Where one turn sends some rows of the set: a few examples, then the rows asked
Z_565: [ 1.40  0.72  1.48 -1.05  1.36 -2.31  1.21 -1.19 -0.68 -0.48 -0.85 -1.25
  1.37 -1.15  0.41  1.05  1.36 -0.76 -2.54 -0.23 -0.48  0.39 -0.01 -0.16
  1.34 -2.04 -2.06  1.31 -0.81  0.36  0.90  1.07 -1.91 -0.08  1.86]
Z_613: [ 0.53  1.01  2.20  0.31  0.01  0.51  0.23 -1.22  1.00  0.92 -1.89 -1.03
  0.85 -2.00  1.03  1.96  0.94  0.83  2.26 -0.50 -2.26  0.50 -1.58  0.95
 -0.28 -0.52 -1.74  1.50 -0.08  1.35  1.55 -1.94 -0.75 -0.38  3.02]
Z_824: [-0.73 -0.07  1.18 -1.84 -0.22 -1.40 -1.21 -0.35 -1.05 -0.40 -2.16 -1.98
  1.30 -1.10  2.25  1.13  1.90  0.31  0.80 -1.79 -1.33  0.71  1.27  0.86
 -0.82 -1.00 -0.08  2.05 -1.79  1.87  1.02  1.08 -1.06 -1.12  2.99]
Z_24: [ 0.61 -1.44  1.60  0.20 -1.49 -1.87  0.73 -1.19  1.16  0.28 -3.76 -1.42
  0.20 -0.95  0.99  1.93  0.93  1.24 -1.38 -0.70 -2.96  1.17 -0.90  1.38
  0.45 -1.11  0.06  0.33  0.01 -1.48 -0.02  0.86 -0.51  0.82  0.05]
Z_484: [ 1.07 -1.25  2.73 -0.33 -1.01 -0.03  0.73 -1.53  1.43  0.13 -1.99 -0.92
  1.24 -2.64  1.13  0.99  1.26  0.05 -0.03 -2.71 -3.37  1.22 -2.44  1.49
 -1.24 -0.73 -0.28 -0.64 -0.84  0.74  0.04  1.69 -1.68  1.12  0.79]
Z_923: [-0.78 -0.12  1.29 -2.58  0.10 -1.48  1.70 -1.13 -0.69 -0.16 -2.58  0.44
  0.24 -1.78  2.11  1.80  0.67  2.12 -0.47 -3.77 -1.16  0.13  0.10  0.85
  0.53 -1.80 -1.77  0.66 -0.58 -0.56 -1.51  0.11 -0.46 -2.10  2.49]
Z_757: [ 0.40  1.25  1.56  0.87 -0.15  0.87  0.25 -1.48  0.86  0.88 -2.09 -0.54
  0.42 -1.91  1.07  1.63  0.69  0.81  2.08 -0.26 -2.40  0.50 -1.11  0.81
 -0.62 -0.72 -1.97  1.24  0.34  1.34  1.90 -1.70 -0.56 -0.29  2.84]
Z_31: [ 0.66 -0.99  2.03 -1.57  1.65  1.36  0.40 -1.11  0.53 -0.59 -2.01 -1.20
  0.43 -1.09  1.55  2.03 -0.04  1.14  0.17 -2.76 -2.72  0.48 -2.26  1.51
  0.85 -0.13 -0.10 -0.51  0.98  0.50  0.59  1.15 -3.66  0.10  1.57]
Z_571: [ 0.69 -0.13  0.97 -0.24  1.84  0.84  1.06 -1.81  0.48  0.30 -3.76 -2.23
  0.31 -0.94  0.51  1.37 -0.86  2.13 -1.17 -1.31 -2.85  0.45  0.31  1.69
 -0.16 -0.86  0.60 -0.11  0.63  0.10  1.01  0.39 -2.34 -0.70  0.68]
Z_5: [-0.40  1.11  0.78 -0.61  0.12 -0.39  1.24 -1.28 -1.72 -0.49 -0.93 -0.56
  0.23 -1.44  1.87  0.43  0.36 -1.51 -0.60 -0.20 -0.98  0.51  0.38 -0.59
  0.74 -1.71 -2.47 -0.02 -0.26  1.15  1.54  2.56 -1.67 -0.16  1.50]
Z_919: [-0.37 -0.34  1.05 -1.99 -0.03 -1.54 -0.99  0.11  0.04 -0.78 -0.55 -0.55
  1.81  0.34  1.11  0.97  3.29  0.99 -2.37 -1.07 -1.32  0.51 -0.48  0.49
 -0.56 -1.38 -2.09  0.55 -0.16  1.67  0.35 -0.07 -1.26  0.38  2.95]
Z_555: [ 0.31 -0.25  0.87 -0.73  1.35  1.53  0.96 -0.90  0.77 -0.51 -2.23 -0.12
 -0.46 -0.92  1.57  1.98 -0.04  1.04 -0.36 -1.97 -3.52  0.82 -1.72  1.13
  0.55 -0.86 -1.03 -0.78  1.26  0.69  0.79  1.48 -3.92  0.79  0.96]
Z_688: [ 0.92 -0.83  1.73  0.30 -1.32  0.46  0.94 -1.78  1.38  0.15 -2.47 -0.36
  0.61 -2.62  1.29  0.80  1.12 -0.02 -0.25 -2.45 -3.56  1.39 -2.07  1.19
 -1.72 -1.07 -0.77 -1.05 -0.41  0.78  0.55  2.14 -1.39  1.07  0.61]
Z_768: [-0.97  0.70 -0.22 -0.94 -0.83 -1.22 -0.50 -0.40 -0.62 -0.23 -2.51 -0.72
  0.25 -0.82  2.44  1.22  1.84  0.15  0.20 -0.71 -2.15  0.93  1.95  0.32
 -1.11 -1.86 -1.24  1.96 -1.46  2.01  1.43  1.29 -1.61 -0.38  2.42]
Z_601: [-0.79  0.60  0.24 -2.03 -1.12 -2.07  0.64  0.17  1.82 -0.66  0.16 -1.14
 -0.26  0.09  1.95  1.29  0.30  0.44 -1.57 -1.26 -3.02  0.47 -1.21  0.06
 -0.07 -0.88 -1.37  1.32  1.46 -0.44 -0.27  0.28  0.02 -0.47  0.33]
Z_903: [-0.71  0.80  1.45 -2.05  0.01 -0.52  1.87 -1.02 -0.40  1.10 -1.55  0.46
  2.09 -2.47  2.11  0.10  0.98  2.64 -0.64 -2.70 -1.84 -0.04 -0.26  0.40
 -0.63 -2.39 -2.45 -0.03 -1.17  0.10 -1.20 -0.44 -1.52 -0.72  2.31]
Z_784: [-0.01  0.26  2.53 -1.77  0.69 -0.80  0.61 -1.30 -2.09 -0.71 -0.45 -2.01
  1.47 -1.81  1.52  0.52  0.34 -1.46  0.08 -1.29 -0.31  0.27 -0.57  0.10
  1.25 -0.73 -1.33  0.58 -0.85  0.92  1.07  1.97 -1.41 -0.92  2.20]
Z_855: [-0.68  0.09  0.85 -2.31 -0.84 -1.51  0.05 -0.46  1.31 -0.88  0.13 -1.78
  0.20 -0.12  1.95  1.03 -0.16  0.53 -1.33 -2.32 -2.34  0.34 -1.54  0.55
 -0.20 -0.08 -0.46  1.12  1.82 -0.38 -0.01  0.38  0.89 -1.54  0.76]
Z_867: [ 0.43  1.47  1.50 -1.96 -0.13 -1.86  0.99 -0.47  1.72 -0.06 -0.20 -1.90
  1.01 -2.03  1.43  0.36  0.28 -0.23  0.10 -2.36 -3.51  0.43 -1.02 -0.03
 -2.07 -1.24  0.31  2.11 -1.11  1.15 -0.04  0.38 -1.07 -1.24  0.85]
Z_776: [ 0.92 -0.32  1.48 -0.66  1.94 -0.18  1.38 -1.02  0.88  0.49 -3.15 -2.17
  0.66 -0.89  0.29  1.83 -0.17  2.02 -1.07 -0.60 -3.19  0.56 -0.13  1.33
  0.51 -1.30  0.39  0.54 -0.30 -0.13  0.18 -0.10 -3.57  0.31  0.64]
Z_416: [-0.83  0.94  1.05 -1.77  0.06  0.19  1.69 -1.51 -0.73  1.03 -1.84  0.48
  1.78 -2.53  2.31 -0.29  0.50  2.75 -0.62 -3.25 -1.72  0.04 -0.06  0.47
 -0.98 -2.10 -2.23 -0.38 -0.60  0.11 -0.59  0.05 -0.59 -1.44  2.20]
Z_925: [ 0.62 -1.52  1.67  0.11 -1.39 -1.31  0.31 -1.59  0.77  0.22 -3.77 -1.87
  0.34 -1.19  0.93  1.64  0.49  1.25 -1.31 -1.38 -2.42  0.94 -0.89  1.74
  0.35 -0.55  0.50  0.03  0.52 -1.44  0.24  0.98  0.27  0.05  0.18]
Z_538: [-0.59 -0.28  0.37 -1.35 -0.19 -0.31 -1.41 -0.86 -0.39 -1.05 -1.13 -0.57
  1.37  0.17  1.40  0.42  2.70  1.02 -2.49 -1.87 -0.82  0.42  0.13  0.87
 -1.26 -0.86 -1.81 -0.15  0.96  1.84  1.43  0.54  0.06 -0.74  3.01]
Z_72: [ 0.42 -0.09  1.66  0.32  0.34 -0.30  0.88 -1.11  1.73  0.00 -2.02 -0.50
 -0.64 -0.74  0.09  3.26  1.11  0.58  0.30 -0.28 -1.89  0.70 -0.81  1.41
  0.13 -0.35 -2.57  1.02  0.77  1.39  0.78 -2.18  0.03 -0.39  2.92]
Z_2: [ 0.03  1.99  0.33 -1.11 -0.47 -1.08  0.99 -1.07  1.57 -0.15 -0.77 -1.28
  0.16 -1.93  1.71  0.10 -0.13 -0.21 -0.30 -2.53 -3.69  0.69 -0.33 -0.08
 -2.84 -1.37  0.02  1.50 -0.19  1.29  0.81  0.98 -0.38 -1.53  0.47]
Z_729: [ 0.40 -0.28  1.81  0.24  0.50  0.13  0.50 -1.44  1.50 -0.22 -2.23 -0.81
 -0.50 -0.82  0.18  3.13  0.82  0.58  0.43 -0.95 -1.53  0.64 -0.86  1.63
  0.09  0.01 -2.18  0.85  1.06  1.29  0.87 -2.18  0.55 -0.93  3.13]
Z_292: [ 1.20  0.73  0.92 -0.69  1.32 -0.93  0.57 -2.29 -1.31 -0.88 -1.48 -1.40
  1.03 -1.39  0.67  0.47  0.45 -0.50 -2.64 -1.40  0.22  0.24  0.31  0.39
  0.48 -1.31 -1.55  0.50  0.42  0.41  2.00  1.77 -0.18 -1.69  1.82]
Z_365: [-0.95  0.15  0.41 -1.98 -0.16 -1.43  2.08 -0.99 -0.52 -0.03 -2.79  1.08
 -0.42 -1.63  2.23  1.85  0.85  2.03 -0.86 -3.09 -1.49  0.24  0.52  0.48
  0.25 -2.31 -2.28  0.44 -0.41 -0.45 -1.32  0.24 -0.76 -1.64  2.31]

Z_776 moves to Z_31
Z_565 moves to Z_784
And these:
Z_688 moves to Z_24
Z_824 moves to Z_538
Z_867 moves to Z_855
Z_757 moves to Z_72
Z_416 moves to Z_365

Where one turn sends some rows of the set: a few examples, then the rows asked
Z_149: [-2.14 -3.22 -0.54 -1.61  1.47  0.09 -2.52  0.52 -1.22 -0.15 -1.25 -0.45
  2.57  0.47  0.94  2.68 -3.42  1.32]
Z_227: [-0.66 -0.94 -1.04 -0.91 -0.21  1.28 -1.58 -0.87  0.00 -2.43 -0.91  2.95
  2.50 -0.81  1.05  1.94 -2.33 -0.52]
Z_723: [-0.39 -1.16 -0.05  0.51  2.21  2.77 -1.44 -0.57  0.40 -2.13 -0.42  0.55
  1.51  1.30 -0.32  0.75 -2.90 -0.64]
Z_403: [-1.26 -2.51  0.58 -0.12  1.43  0.74 -2.44 -0.37  0.36 -0.81 -0.45  0.67
  1.77 -0.12  0.39  2.93 -3.14  2.16]
Z_461: [-1.89 -2.78 -0.48  0.43  2.51  1.60 -1.45  0.85 -2.06  1.08  0.82  1.12
  0.84 -0.76  0.71  1.98 -2.61  0.29]
Z_687: [-1.12 -2.15 -1.74 -0.31  0.53  1.38 -3.33  1.79 -1.59 -1.58 -1.90  2.21
  0.66 -0.82  0.02  3.98 -2.37 -0.16]
Z_967: [-2.00 -2.63 -1.07 -1.02  1.11  1.22 -3.96  0.88 -1.81 -1.13  0.23 -0.78
  2.88 -0.90  2.11  2.80 -3.66  0.09]
Z_961: [-1.36 -1.73  0.49  0.00  1.39  0.72 -2.93  2.59 -0.20 -1.78 -0.49  0.84
  2.92  0.51 -0.49  3.11 -3.97 -0.53]
Z_275: [-1.46 -0.60 -2.00 -0.60  1.83  2.77 -3.34 -1.57 -1.20 -1.22 -0.59  1.65
  2.35 -0.59 -0.15  0.45 -2.59 -0.10]
Z_775: [-1.19 -1.60 -1.40 -0.89  2.15  2.21 -1.75 -0.20 -2.17  0.76 -0.78  1.69
  2.35  1.07  0.04  0.21 -3.58 -1.76]
Z_125: [-0.20 -1.48 -0.76 -1.04  0.26  0.75 -0.64  0.65 -0.59 -1.34 -0.41  2.52
  2.77  0.40  0.92  1.51 -3.71 -2.35]
Z_699: [-2.85 -2.46 -1.30 -0.60  1.51  1.92 -2.46  1.92 -1.32 -2.00 -1.41 -0.33
  2.32  0.31  2.12  2.38 -3.41  1.69]
Z_706: [-0.06 -1.26  0.04 -0.24  1.72  1.17 -0.79  1.24 -1.37 -1.57  0.45  0.91
  1.50  0.93  3.06  3.04 -2.21  0.40]
Z_424: [-0.85 -1.60  0.28  0.75  1.24  3.94 -1.58 -0.73 -1.10 -0.79 -0.64  1.45
  1.29  0.98  1.54  1.58 -2.25 -1.51]
Z_302: [-1.69 -1.99 -1.00  0.54  2.78  1.37 -2.34  0.50 -1.03 -0.61  1.34  0.55
  1.03 -1.49 -0.18  1.72 -2.62  1.08]
Z_34: [ 0.86 -1.95 -1.50 -0.14  1.44  2.93 -2.47 -0.63 -0.94  0.61 -0.33  0.33
  2.10 -0.64 -0.58  0.99 -2.90 -1.38]
Z_986: [-0.76 -1.05 -2.07  0.32  0.18  2.31 -0.68  1.52 -0.75  0.15 -1.96  2.08
  2.60 -0.41 -0.90  1.90 -1.88 -0.43]
Z_26: [-1.99 -2.10 -1.04 -1.90  1.24 -0.32 -2.60  0.61 -2.11 -0.60 -1.21 -0.30
  2.97  1.46  1.72  1.96 -3.13 -0.87]
Z_8: [-2.42 -2.46 -0.01 -0.01  1.00  2.23 -2.59  1.50 -0.75 -1.56 -2.03  2.35
  1.92 -0.64  2.51  3.06 -3.21  0.80]
Z_733: [-0.45 -0.74 -2.13 -0.30  0.21  2.30 -0.63  1.62 -0.79 -0.74 -1.68  2.26
  3.01  0.08 -1.05  1.51 -2.12 -0.08]
Z_512: [-0.76 -2.54 -2.06 -0.54  1.60  0.80 -2.43  2.89 -1.24 -1.84 -1.71  1.66
  0.66 -0.19 -0.04  2.89 -3.87 -0.71]
Z_127: [ 0.01 -0.70 -3.13 -0.69  0.75  1.85 -1.12  0.66 -0.98 -2.04 -0.59  1.29
  1.80  1.41 -0.33  0.98 -4.07  0.22]
Z_909: [-0.44 -0.74 -2.45 -0.25 -0.76  3.04 -1.89 -0.07 -2.50 -0.55 -0.69  2.26
  1.80  0.94  0.82  2.51 -2.55 -0.48]
Z_307: [ 0.11 -0.75  0.16 -0.22  1.65  0.72 -1.37  0.77 -0.74 -2.12  0.69  0.54
  1.78  0.82  1.68  3.30 -1.77  0.98]
Z_939: [ 0.22 -2.53 -2.16  0.10  1.74  2.61 -1.22 -0.29 -0.29  0.72 -1.64  0.74
  1.32 -1.01  0.43  0.67 -3.19 -0.48]
Z_409: [ 0.55 -1.64 -1.83  0.47  1.03  2.68 -2.58 -0.46 -0.50  0.54 -0.49  0.24
  1.91 -1.39 -0.68  1.57 -2.55 -1.19]
Z_644: [-0.62 -1.41  0.55 -1.23  3.34  0.52 -3.16  1.09 -0.79 -2.08 -1.18  1.11
  2.31  0.11  1.68  2.17 -2.58 -1.62]
Z_866: [-0.47 -0.73 -2.68 -0.01  0.24  3.25 -1.07  2.01 -1.23 -1.31 -1.08  2.23
  2.90 -0.82  0.41  1.24 -2.57 -0.77]
Z_340: [ 0.43 -2.46 -1.86 -0.41  1.78  3.07 -1.82 -1.11 -0.62  0.36 -1.41  0.87
  1.52 -0.86  0.38  0.46 -2.93 -0.12]
Z_948: [-2.25 -1.41 -1.63 -1.59  0.96  0.46 -3.87 -0.34 -1.60 -2.10 -1.02 -0.22
  2.81 -0.01  2.16  2.02 -2.44  0.26]
Z_730: [-0.62 -0.75 -2.87  0.52  0.67  2.86 -1.17  2.07 -0.56 -1.26 -1.19  1.65
  2.59 -1.39  0.19  1.13 -2.84 -0.83]
Z_36: [-2.07 -1.36 -1.42 -0.69  1.78  0.93 -2.08  0.83 -1.36 -2.13 -0.68 -1.25
  2.22  1.96  1.53  1.53 -2.86  1.11]
Z_205: [-2.42 -1.98 -0.30 -0.40  0.70  1.42 -3.10  2.08 -1.95 -0.83 -0.52 -0.70
  3.07  1.07  0.39  3.60 -2.76  0.43]
Z_310: [-2.36 -1.31 -0.87 -0.30  0.57  1.84 -2.74  0.62 -2.69 -0.97 -0.37 -0.72
  2.41  1.68  2.26  2.75 -1.87  0.09]
Z_846: [-0.94 -2.85  0.31  0.38  1.44  1.86 -2.56  1.33 -1.21 -0.35  0.94  0.45
  1.96 -0.46  2.52  2.69 -4.55 -0.68]
Z_996: [-1.07 -1.52  0.78 -1.26  2.83  0.80 -3.12  0.25 -0.93 -1.59 -1.96  1.72
  2.05 -0.01  1.97  2.64 -1.63 -0.80]

Z_909 moves to Z_775
Z_149 moves to Z_699
And these:
Z_227 moves to Z_424
Z_302 moves to Z_687
Z_706 moves to Z_644
Z_948 moves to Z_310
Z_8 moves to Z_846
Z_939 moves to Z_730
Z_34 moves to Z_733

